One vector is turned by the same rotation once a tick. Each row is the vector after some number of ticks, and that number follows the row.
The counts run from 0 to 229.
[108 134 142 137 148  97 154 153 142  75  97 135 108 128 103 137 108 140
  98  88 105 103 152 130  78 101 118 156 155 127 135 182  90 147 154 106
 121  71 136 112 108  96 135]
228
[109 149 131 176  89 140 166 147 106 173 156 124 107 131 172 137  92 121
  83 112 146 163 167 143 125 129 145 101 174 144 126 107 136 132 105 148
 126 124 151 161 146 117 101]
159
[134 141 129 175 101 137 163 165 116 116 136 136 104 155 150 140  81 123
 118  93 181 144 162 140  99  94 126 136 169 104 121 141 123 146 131 142
 115  81 130 175 110  90 118]
44
[107  92 149 141 171 149 155 141 135  95 147 114 141 100  92 103 112 103
  83  93 124  73 117 115  78  77 115 142 118 112 131 166 107 137 132 115
 148  90 109 114 119 104 152]
213
[125  82 132 137 103 150 159 159 109 130 137  83 140  96  95 113  97 110
  70  64 158 126 180 105  99 108 167 109 129 125 132 130 103 103 115 162
 117 135 101 134 153 119 132]
63
[116 118 175 133  82 179 153 147 132 156 148  96 112 130 114 156  95  99
  86  97 142 149 170  70 103 135 154 118 153 125 122 153 130 132 118 143
 108 120 116 151 163 101 129]
26
[118 153 151 182 109  91 123 144 141 116 115 148  97 129 145 151 104 152
 115  95 114 161 175 126  78 128 126 149 166 154 150 165 104 163 161  87
 134 110 163 103 122  95 108]
118
[133 150 141 127 114 143 186 118 152 121 114 115 103 145 126 171 107 126
  88  95 155 133 138 129 128 113 112 114 178  88 102 177 129 129 106 145
 117  78 108 176 124  84 150]
40
[ 87 144 126 145 174  88 182 110 129 112 114 127 106  94 120 137 102 112
 124 135  68 113 147 106  70 126 141 126 128 114 136 162 130 140 159 113
 151  91 127  92 103 131 121]
106
[111  99 124 153 149 135 206 115 115 146 130  93 117 105 131 133  93 107
 121 126 122 108 147 116 102  98 153 107 137  68 121 132 144 143 118 155
 120  83  74 162 101 111 134]
180
[ 94 130 143 120 124  55 137 122 122 138 121 107 116 101 171 115  92 125
 105 110  68 133 179 105 108 130 155 128 131 181 137 123 132  95 154 132
 148 145 158  89 109 150 113]
108
[133 104 140 121 116 112 132 145 105 169 124  82 147 117 160  88 102 131
 116  85 169 153 186 107 104  83 160 101 139  92 102 101 137 101 155 168
 151 129 117 164 131 123 124]
56
[133 117 166 113 135 101 130 140 142 156 154  99 176 128 158  77 139 114
 107 104 184 103 134 144 136  95 139 117 175  97 108 101 145  80 151 140
 172 116 110 162 148 109 107]
53
[ 96  78 156 108 152 126 124 156 121 110 132 111 149  89 125  69 120 100
  75  89 112  79 126 147 119  93 127 143 101 122 120 136 142  96 132 123
 181 126 131  93 143 119 135]
212
[134 129 167 155 118 142 147 152 113 145 148 101 168 124 160  94 115 132
  90  76 194 129 146 116 108  70 137 113 179 129 130  99 107 114 129 140
 122 101 128 171 144 133 118]
52
[ 81  97 123 138 166 100 137 119 158 118 130 136 133 111  90 117 124  97
  84  87  95 102 135 135 107 143 128 106  96 108 121 160 159 108 164 137
 198 146 129  56 139 119 140]
98
[113 105 131 115 105  85 148 176 144 149 113  96 126 116 168 110 117 144
 119 101 137 116 183 196 133 114 137 114 154 123 139 105 108  99 131 166
 168  98 116 136 114  91 105]
193
[100 109 124 154 160 129 155 122 129 110 131 120 125  96  74 141 108 108
  74  77 107 125 156  96  70 119 151 116 114 124 136 166 117 147 137 126
 157 123 138  73 145 115 159]
99
[ 96  93 118 157 138 162 166 124 126 159 147 127 119 140 119 127 105  73
 101 108 143 115 132 153 130 135 128 101 125  66  96 137 185 127 119 168
 181 129 102 136 139  82 147]
172
[144 110 122 121  96  85 136 148 126 118  91  86 129 104 145 135 106 170
  88  56 137 132 192 138 123  91 150 133 168 146 125 123  76  96 133 142
 132 113 116 122 126 112 124]
78
[107  96 112 174 144 116 158 119 100 100 140 133 124 136 117  88  93  90
 103  91 166 104 134 127 103  82 138 120 120  64  94 136 164 120 147 169
 162 120 111 156  86 102 157]
58
[120 102 125 172 117 183 173 123 112 142 153 108 118 121 112 146  99  95
  87  84 159 138 152 110 102 107 148 103 143  91 118 140 147 153  98 169
 133 115 103 148 153 100 145]
173
[148 114 107 135 140 102 176 121 137  81 100 118 118 119 100 163 114 164
  81  64 129 118 149 134  95  85 130 117 158 122 120 160  95 111 125 140
 127  84 104 138 120  98 151]
77
[110 113 111 107 153 101 168 115 149  78  99 125  93 115  92 150  97 120
  79  83  76 101 132 115  91 107 118 124 125 135 114 179 122 109 124 139
 157 113 132 101 117 116 176]
224
[117  88 131 122 136 101 133 125 109 139 135 109 146 128 151  72 113  98
 112  92 153 113 154 132 128  90 146 121 123  63  89 109 180  82 156 163
 189 137 120 145 107 103 132]
57
[ 98 101 126 123 130 111 158 157 119 123 140 125 130 120 178  84 100 124
  87  99 124  95 138 204 156  98 117 120 146 142 128  92 133  85 111 154
 182 117 146 139 104 118 120]
197
[117 126  96 160 140 116 149 141 107 127 124 135 134 100 131 121  84 154
  80  51 122 140 180 173  92 101 153 107 144 147 144 122  85 141 122 138
 157 110 161 119 135 152 110]
85
[ 89 118 158 125 162  68 145 127 148 133 115 100 136  93 134 103 126 115
 116 144  60  97 153 127 102 136 138 148 127 112 139 144 138 104 168 107
 173 110 122  70 107 114  88]
105
[113 151 111 182 126 153 177 130 121 155 150 140  89 139 152 167  81 118
 107 125 128 152 151 155 127 119 120 100 177  98 115 152 150 163 114 141
 130  96 135 174 120 107 123]
158
[106 109 108 108 108  70 156 139 103 129 132  88 122 106 149  93  89 128
 108 100 113 113 175 141 114 105 168 112 129 149 133  81 109  66 130 181
 141 122 126 145  98 143 107]
71
[117 102 158  79  97  74 115 156 138  93 111 104 125 111 137 113 110 146
  85  90  88 118 164 113 121 109 142 157 143 176 136 145 109  73 134 125
 148 128 147  91 113 107 127]
226
[115 105 126 155 130 124 182 150 136  88 121 115 112 128 125 128 103 133
 107 103 144 101 135 169 114  82 105 143 160  99 121 154 116 137 120 141
 117  65  79 161  94  60 141]
191
[ 99 137 190 127 159 122 155 113 168 173 145 140 137 142 166 126 134  88
 120 142 134 119 116  94 124 117 108 129 164  72  89 144 191 144 152 115
 176  97 112 137 138 100 137]
17
[ 90  84 126 112 144 108 124 157 148 136 120 114 149 125 129  92 112 126
 115  67 146 118 167 172 119 118 133 106 113 118 124 116 141 102 158 167
 208 145 114  95 123 108 134]
208
[ 97 146 152 172  97 120 166 120 114 176 143 103 115 116 155 154  82 104
 134 133 105 168 177  61  92 131 167 129 152 126 132 129 148 140 134 145
 101 113 134 141 124 130 121]
144
[144 131 155 176 108 147 150 113 115 168 143 120 139 119 169 156 115 133
 104  94 176 165 163  90 120  79 153 120 190  93 100 118 148 143 121 144
 126 107 108 177 141 112 142]
166
